Families of rows that turns and mirrors carry onto each other, the same ones carrying the whole set onto itself: the rest of each named row's family, in list order:
4 families of 8 rows:
nosa: -2,-9,6,-35,2,-27,-23,-34,-16,5,-1,-58,-6
fipit: -1,-33,-17,5,12,-29,-26,23,-10,-10,41,-37,20
sogi: 14,-19,-15,-2,-12,-5,-19,10,-13,8,41,-25,-53
sis: -9,0,15,-28,4,-40,-20,-29,-6,13,2,-56,0
vam: 17,-8,-13,1,41,-35,14,24,-30,5,3,-46,-31
Bub: -1,12,-41,25,13,26,12,23,-41,-11,33,-9,-9
baga: -5,15,-36,15,11,18,5,29,-36,-12,44,-1,9
fop: -11,-37,-28,10,9,-33,-20,8,-13,-3,41,-23,21
Soko: 30,-1,-8,5,27,-35,25,19,-38,5,5,-49,-26
numir: -22,29,-12,-10,23,-9,16,-8,-29,-6,-9,-37,46
dag: -25,3,-5,-11,-21,21,-32,-28,-8,8,29,-16,17
naz: 0,51,-1,-12,8,18,12,-16,-31,5,-8,-41,-30
vele: 14,2,-13,-6,-17,-1,-25,4,-9,9,51,-24,-47
Tis: -37,13,-20,-11,-14,21,-31,-20,-7,-2,28,-13,18
kiku: -9,45,-5,-10,-6,25,18,-8,-34,14,4,-33,-34
pimu: 9,7,-16,-2,18,-44,21,26,-40,6,7,-45,-36
kitor: -10,24,-20,-1,34,-13,22,-6,-26,-7,7,-42,46
Dudiv: -6,21,-34,29,12,13,16,33,-27,-2,35,-5,-1
ser: -3,-13,-2,-20,-7,-31,-10,-33,-3,18,4,-67,-6
dobu: 17,7,-22,2,32,-35,28,29,-35,-5,0,-46,-24
pom: -16,6,-11,-7,-6,31,-26,-28,-4,-3,26,-17,29
Lir: -20,10,-13,-2,29,-13,18,-5,-34,-7,-18,-39,41
mabuk: 8,-30,-31,15,3,-36,-20,14,-13,-24,29,-27,20
vil: 10,-5,-19,-1,-13,5,-31,6,-22,24,34,-27,-50
Totud: -3,-4,8,-26,-1,-32,-11,-27,-6,15,-14,-60,-14
sop: -6,25,-25,13,19,17,5,32,-41,-16,27,3,-1
besak: 1,-11,-5,-1,-19,1,-31,2,-20,7,28,-23,-55
rul: -27,20,-14,-5,-24,18,-20,-30,-15,-4,33,-18,22
pep: -19,20,-8,-7,25,-17,26,-9,-23,-20,-1,-34,44
Vulib: -16,41,4,-23,9,21,16,-14,-32,25,5,-36,-26
depu: 4,-34,-23,1,16,-39,-21,7,-10,-11,28,-28,28
vufot: -6,46,-9,-12,0,14,19,-25,-35,13,-8,-26,-28

Which other rows belong to the same family as fop? sis, vam, Bub, naz, kitor, besak, rul
Which other rows belong to the same family as pom? vele, pimu, ser, Lir, mabuk, sop, Vulib
Which other rows belong to the same family as nosa? fipit, Soko, Tis, Dudiv, vil, pep, vufot

Families of rows that turns and mirrors carry onto each other, the same ones carrying the whole set onto itself: the rest of each named row's family, in list order:
5 families of 6 rows:
zib: -17,-45,-10,5,-10,17,-48,17,-20,25,-24,-4
foti: 22,21,23,44,2,-14,-21,-7,8,-16,12,3
lagav: -7,-8,-6,9,-30,-20,-10,25,26,3,33,26
pup: 7,-19,19,20,26,-4,-56,-27,-16,2,-6,15
zaf: -29,0,37,-14,-9,-13,-10,0,39,14,-1,-5
Boki: 4,-33,-23,12,12,-12,-73,13,-1,28,-27,17
Sumor: -2,-34,-29,22,-27,10,-35,34,-19,14,-3,5
vinu: -21,0,26,8,-16,13,-13,15,11,17,-35,-39
Sevu: 0,-44,-36,-1,24,-17,-42,7,-6,23,-17,15
fis: 23,18,-24,42,-19,-22,-26,40,25,4,-5,2
Nar: -13,-31,-3,-14,36,-13,-35,-9,7,30,-39,-9
Zene: -9,-17,9,-1,22,-9,-64,-1,14,31,-47,-8
voma: 4,-1,39,19,26,-5,-44,-30,-1,2,-14,-2
sez: 9,33,9,28,-8,-19,-17,25,41,7,-24,-23
viza: 11,20,41,30,15,-10,-26,-21,11,-9,-6,-8
folas: -6,10,8,25,-34,7,-1,35,14,4,-15,-31
Vibep: -12,1,15,-6,26,-16,-10,-4,31,20,-39,-30
tad: 3,22,2,15,5,-26,11,16,36,5,-18,-27
reti: 5,-7,-19,33,-40,6,-12,43,-2,3,2,-9
zik: -17,8,20,1,-25,-20,2,17,41,2,19,5
Fone: -28,-43,4,-19,-1,-11,-43,0,9,23,7,30
sivid: -34,-26,29,-25,3,-10,-32,-8,24,23,-6,9
sudo: 20,-14,-39,34,-8,-18,-53,34,5,15,-3,22
Debez: 19,-16,2,33,15,-9,-52,-14,-18,-4,13,27
volen: 17,8,-31,28,-5,-29,5,30,23,0,6,-2
Nelo: 15,-24,-49,21,4,-24,-21,26,1,10,6,18
kuvi: 26,2,2,44,1,-13,-33,-4,-8,-14,20,20
sep: -8,15,25,10,12,-12,-38,5,35,22,-47,-28
sabad: -14,-35,-13,-2,-18,-16,-32,15,10,12,28,38
Dadul: -24,-27,18,-5,-3,19,-37,7,-5,27,-40,-27

Which other rows belong to the same family as sudo? Boki, fis, Zene, sez, sep
Which other rows belong to the same family as volen? Sevu, Nar, Vibep, tad, Nelo
Which other rows belong to the same family as sabad? lagav, zaf, zik, Fone, sivid

